(in the rows, 128 means zero)
A single turn carries every row of the set below to another of its rows. Some are shown first; where does it send the rows asked next?
j350: [ 89  73  95 124 132 150 169 138 159 110 134 126 128 136 117]
j745: [100  97 143 134  74 124 162 109 139 105 137 137 138 154 135]
j404: [107 126  98 125 166 134 129 149 138 107 142 141 125  95 128]
j704: [112 110 118 104 123 111 145 110 110 141  85 136 103 162 127]
j221: [130 136 123 158 133 124 144  98 136 109 134 121 142 172 162]
j517: [153 114 140 144 155 141  92 138 140  98 123 144 117 118  98]
j588: [137 114 127  97 114  97 132  88 128  92  96 144 129 115 132]
j593: [119 103  94 161 141 142 107 119 163  92 117 133 152 144 120]
j156: [156 103 101 130 141 145  88 117 151  93 139 158 155 133 121]
j952: [126  60 101 110 116 151 151 127 174 106 139 157 138 158 108]
j825: [141 142 148 122 114 119 115 160 100 124 124 155 137 132 137]
j127: [158 103 126 111 157 156  92 116 130 105 151 149 155 126 125]
j130: [133  62 135 143 122 156 130 126 159 102 113 130 121 158  89]
j330: [138  87 124  86 157 138 158 160 142 139 145 163 142 130 107]
j582: [191 120 139 104 115 121 113 135 121  98 140 148 130 147 130]
j552: [121  83 142 106 148 146 151 156 136 115 141 136  93 109  94]
j246: [102  86 133 125 157 136 177 127 170 139 143 154 131 159 109]
j238: [106 141 143 113 114 113 161 161 119 125 131 157 126 127 146]
j138: [136 126 143 147 184 144 120 126 125 126 141 138 125 113 125]
j52: [168  99 136  85 107 115 159 150 125 117 153 150 113 141 118]
j261: [122 103 137 149 154 153 113  80 156 106 148 140 146 157 127]
j5: [126 100 104  92 112  98 136 109  98 136 103 137 119 133 118]
j245: [124 122 144 110 123 110 140  89 139  97  77 144 115 143 142]
j738: [131  74 125 114 122 146 131 104 180 106 149 168 136 169 101]
j236: [121 112 115  89 111 116 135 111 133 110  77 154 112 163 136]
j458: [131 117 136 122 188 146 138 136 119 138 144 136 150 117 133]
j874: [106  84 143 125 161 150 182 137 149 138 140 135 107 138 113]
j946: [127  88 142 169 148 151 130  94 165 109 125 133 134 163 113]
j482: [127 147 127 137 150 111 166 126 121 123 148 124 132 134 161]
j318: [111 106 157 104  83 120 172 145 135 112 136 157 116 139 127]
j83: [170  88 134 106  88 130 136 122 139 102 141 146 122 180 116]
j67: [134  96 147 142  73 130 119 107 120 103 128 133 150 158 126]
j87: [109 115 121 138 125 116 189 113 139 127 148 121 124 168 149]
j351: [128 110 132 111 125  92 140  86 103 124 103 125 121 114 124]
j456: [135  99 102  88 154 142 141 161 134 121 156 161 128 106 121]
j708: [130 133 133 152 104 124 106 124 104 115 122 134 160 148 146]

j517 moves to j593
j458 moves to j127
And these:
j588 moves to j245
j138 moves to j156
j238 moves to j825
j83 moves to j87

